Here are some numbered points:
tensor([25, -15, -20, 32, 2, -19, -51, 46, -29, 36, -21, 10, 45, -40, -58, 44, 20, 17, -24, -37, -6, 14, -39, 31]) 0
tensor([42, 27, 34, 39, -9, 29, 11, -13, -10, -24, 31, -40, -12, 21, -12, 31, 13, -32, 23, -25, -5, 23, 31, 29]) 1
tensor([-19, 20, 18, 18, -61, 47, 51, -20, 25, 9, 63, 67, -32, -9, 33, 16, 2, -9, 100, -34, -13, 10, -37, -40]) 2
tensor([9, 42, 22, 17, -11, -12, 2, -6, 14, -32, 20, -13, -31, 20, -6, -31, -35, 60, -73, 9, 54, -35, -2, -14]) 3
tensor([72, 24, -18, 7, 52, 2, 2, 127, -7, 2, -29, -10, -54, 33, -36, -40, 38, 57, -5, 18, -15, 34, -37, -63]) 4
tensor([-52, 8, -31, -5, 9, -35, 3, -17, 2, 63, 41, -10, 18, -42, -16, -35, 18, 48, 6, 3, -5, -4, -50, 8]) 5
tensor([-28, 8, 12, 43, 72, -26, -39, 40, 19, 45, 38, -47, 57, -40, -21, -4, -9, -49, 22, 41, -60, 14, 37, 48]) 6
tensor([45, 33, -14, 48, -33, 15, -15, 4, -13, 10, 32, 9, -11, -24, -15, 17, -3, 10, -81, 27, 24, -12, -34, -13]) 7
tensor([-9, -2, 39, 1, -8, 30, 6, 1, -2, -24, 48, 19, 0, -5, -9, -8, -59, 15, -9, 8, 7, -53, 52, -19]) 8
tensor([32, -28, 16, 7, -4, -11, 25, -35, -6, 5, 9, 25, -26, 18, 11, 29, 4, 32, 10, 15, 48, -26, 14, -1]) 9
tensor([69, 41, 36, 11, -12, 7, -1, -43, 12, -41, 126, 5, -20, 6, 31, -6, 26, -41, 36, -21, 30, -15, 12, 39]) 10
tensor([6, 6, -38, -14, 61, 11, -91, 77, 37, -50, -39, -111, 11, 34, -26, 5, -64, 17, -29, -8, -45, 11, 38, 41]) 11
tensor([23, 57, 16, 42, -77, -58, -33, -76, -25, -67, 39, -36, -21, -16, -5, -18, -21, -2, -39, -17, 28, -41, -22, 5]) 12
tensor([70, 43, -6, 61, -42, 49, 54, 15, 18, 19, 13, 56, 22, -17, 35, -12, 13, -29, 26, -17, 29, 21, -17, -23]) 13
tensor([-14, -12, 29, -4, -13, 2, -21, 8, 35, 51, -55, 20, -13, 14, 9, 17, 18, 46, -110, 8, -7, 13, 13, -14]) 14
tensor([95, 11, -30, -36, 86, -27, 36, 41, -8, -21, -41, -6, -12, 34, -53, -44, 40, -45, 86, 13, -55, 63, 20, 3]) 15
tensor([5, -10, 38, -7, 32, 18, -1, 2, 24, 17, 6, 4, -9, 3, 9, -11, -14, -15, 18, 0, -20, 18, 19, -23]) 16
tensor([-66, -13, 21, -28, -37, -27, -7, 2, 7, 38, -22, 15, 26, -26, 40, 13, 7, 8, -2, 1, 20, 16, -3, -15]) 17
tensor([20, 22, 42, 7, 7, 11, 23, -13, 35, -2, 8, 37, -72, -38, 28, 11, 6, -49, -2, 20, 4, -11, 73, -39]) 18
tensor([-33, 0, -24, 10, 43, 15, 90, -26, -10, 28, 21, 52, -38, 61, 3, 27, -8, 31, 15, 38, 51, 5, 21, 4]) 19
New points follow, each followed by the numbers of its five nearest points above by angle, nearest first.
tensor([-17, 18, 16, -27, -6, 86, 45, 4, 23, 25, 15, 30, 4, -2, -12, 11, -44, 8, 35, -25, 23, 16, -45, -23]) 2 13 19 16 8
tensor([-7, -14, -17, -54, 26, 84, 44, 15, 28, 12, -50, 33, -3, -1, 32, 66, 10, 75, 21, 38, 25, 33, -62, -23]) 19 4 2 14 9
tensor([-3, -15, 17, 35, -11, -11, 53, -15, 23, 18, -14, -3, 45, -50, 2, 59, 19, -86, 48, 7, -23, 44, 10, 21]) 6 1 13 2 18
tensor([8, -6, 10, -8, -3, -10, -35, -15, 39, -10, -29, -20, -43, 0, -7, 10, 30, 29, -12, -35, -25, 1, 17, 16]) 14 11 1 12 18
tensor([2, -8, 0, -6, -12, 28, 20, 34, -34, 31, -3, -18, 26, 20, 2, 45, 27, -24, 31, 19, 38, 30, 35, -11]) 1 19 13 17 15
tensor([17, -23, 23, 29, -35, 2, -12, -2, -9, -41, 20, -27, -4, -8, 19, 69, -57, 1, -14, -28, 21, -22, 1, 5]) 12 8 1 9 7
tensor([8, -38, -12, -29, 24, 39, -13, 18, 2, 65, -37, -54, -23, 26, 12, 48, 27, 11, 16, 11, 29, 26, 8, 40]) 11 14 19 0 9
tensor([11, -32, -8, -27, 19, 86, 65, 7, 30, 22, -86, -20, 6, -24, 32, 71, -7, 70, -6, -13, 2, 16, -29, 23]) 14 19 9 17 0
tensor([-27, -16, 15, -7, 54, -53, 16, -3, -3, -3, -18, -22, -59, 1, -6, -22, -16, 40, -43, 52, 19, -82, 0, -27]) 3 9 8 14 19
tensor([-35, 27, -8, -34, 19, -14, -5, 58, -39, -5, -4, -61, -10, 35, -29, 55, 18, -65, -11, -5, 9, 30, 27, 5]) 11 1 6 15 4
tensor([39, 23, 14, 11, 53, -1, -26, 25, -11, 28, -38, -1, 26, -19, 37, -1, 11, -78, 63, 27, -57, 88, -8, 8]) 15 6 16 13 1
tensor([-19, 31, 10, 58, -55, 47, 6, -21, 5, -15, 35, 22, 27, -61, 51, 0, -53, -21, -23, 16, -14, 32, -32, 0]) 13 7 2 12 8
tensor([22, -7, -16, -12, -25, 12, -28, -14, 93, 58, 13, -116, 20, 27, -37, -54, 39, -44, 5, -52, 27, -4, -5, 9]) 11 1 6 5 10
tensor([-35, -44, 13, 10, -17, 23, 16, -15, -17, -44, 4, 58, 1, 5, 47, -12, 4, -10, 20, -2, -23, 2, 46, -34]) 2 8 18 16 17
tensor([18, 6, 1, -34, 15, 26, -37, -11, -9, -51, -41, -41, 7, 35, -22, -15, -13, 3, -32, -29, -14, -9, -13, 16]) 11 3 12 15 4
tensor([18, 8, -16, -42, 34, -11, 3, 13, -10, -39, -42, 9, -14, 15, -48, -56, 18, 17, -59, 31, 12, -14, -6, -15]) 4 3 15 14 11
tensor([-34, 2, -51, 44, -58, -34, 16, -16, -18, -37, 41, 33, 24, 20, -21, -25, -3, -26, 20, 9, 21, -11, 47, -8]) 12 8 10 2 19
tensor([30, -7, 18, 32, 5, -38, -18, -4, -34, -4, 20, -20, -19, 8, 3, -7, -18, -27, -17, 33, 9, -1, 5, -6]) 12 7 10 3 1
tensor([-7, 11, -8, -2, 64, 29, -45, 22, -4, 10, -7, -48, -13, 33, -36, -37, -22, 0, 41, -3, 40, -17, 5, 24]) 11 6 15 4 16
tensor([-10, -52, -57, -3, -1, -14, -24, 39, -34, -46, -10, -52, -26, 12, -40, 1, -4, -16, 20, -7, 78, -38, -2, 43]) 11 0 12 9 3
tensor([-8, 19, 19, 29, -40, -4, -10, -40, 8, 53, 56, -25, -8, 12, 4, -46, -10, -20, -23, 16, 4, -56, -14, 11]) 12 10 7 3 5
tensor([-16, -25, 19, 6, 22, 1, 54, -39, 13, 45, 19, 16, -4, 9, 1, -17, -14, 48, -19, 28, 6, -32, 22, 33]) 19 9 8 5 3
tensor([-3, 5, 46, -10, -1, 22, 25, -14, 25, 7, -13, 38, -17, -51, 4, 4, 17, -73, 2, 39, -12, 16, 16, -43]) 18 16 2 13 17
tensor([-9, -9, 13, -2, -4, -10, 9, -24, -15, -46, -29, 44, 4, -5, 23, 9, -10, -1, -6, -12, 6, -13, 39, -24]) 18 8 9 17 12
tensor([25, -6, -43, -9, 44, 17, 14, 42, 2, -5, -20, -56, 23, 13, -1, -15, -14, -46, 30, -1, -3, 15, 28, -2]) 15 11 6 4 16
tensor([23, 18, -3, 28, 28, -15, -5, -19, 8, -6, -31, 39, 15, 4, 19, -21, 9, -21, -8, 11, 46, -6, -11, -15]) 13 9 18 7 3
tensor([33, -13, -29, -17, 17, 61, -7, 37, 30, -36, 6, 9, -14, 1, -46, -35, -10, 41, 34, 0, -50, -10, -20, -44]) 4 15 11 16 2
tensor([4, -24, 38, -76, 52, 35, -27, 11, -11, 74, -51, -82, -30, 45, -7, 51, 0, 5, -12, 0, 62, 30, 24, 39]) 11 14 16 19 9
tensor([8, -16, -39, 21, 64, 20, -5, 4, 6, 2, -20, -50, 4, 15, -54, -87, 21, -18, 24, -23, 37, 6, -7, 55]) 15 11 6 4 5
tensor([-67, -71, -12, -3, -25, -56, 18, -3, -27, 44, 6, 26, 63, -17, 18, 41, -3, -14, -39, -18, -2, -3, 20, -37]) 17 14 5 0 6
tensor([-13, 13, -17, 59, -11, -21, -37, 27, -37, -73, 3, 25, -10, -7, -22, -6, 4, -13, -11, -11, -21, -30, 20, -7]) 12 8 7 0 11
tensor([1, 94, -8, -9, -3, -38, -8, -36, -14, 5, -23, 31, 5, 31, 34, -27, 31, -33, -9, 1, 35, 15, 10, -25]) 12 13 18 10 3
tensor([26, 8, -20, 39, -19, -11, -18, 26, -12, -32, 3, 7, 8, -6, -55, -33, 1, -21, -102, 54, -53, 4, -31, -15]) 7 4 0 14 3
tensor([-14, 17, 56, -10, -14, 39, 11, -42, 24, 0, -19, 29, -18, -34, 41, -23, -12, -30, 33, 53, -6, -9, 23, -21]) 18 16 2 8 17
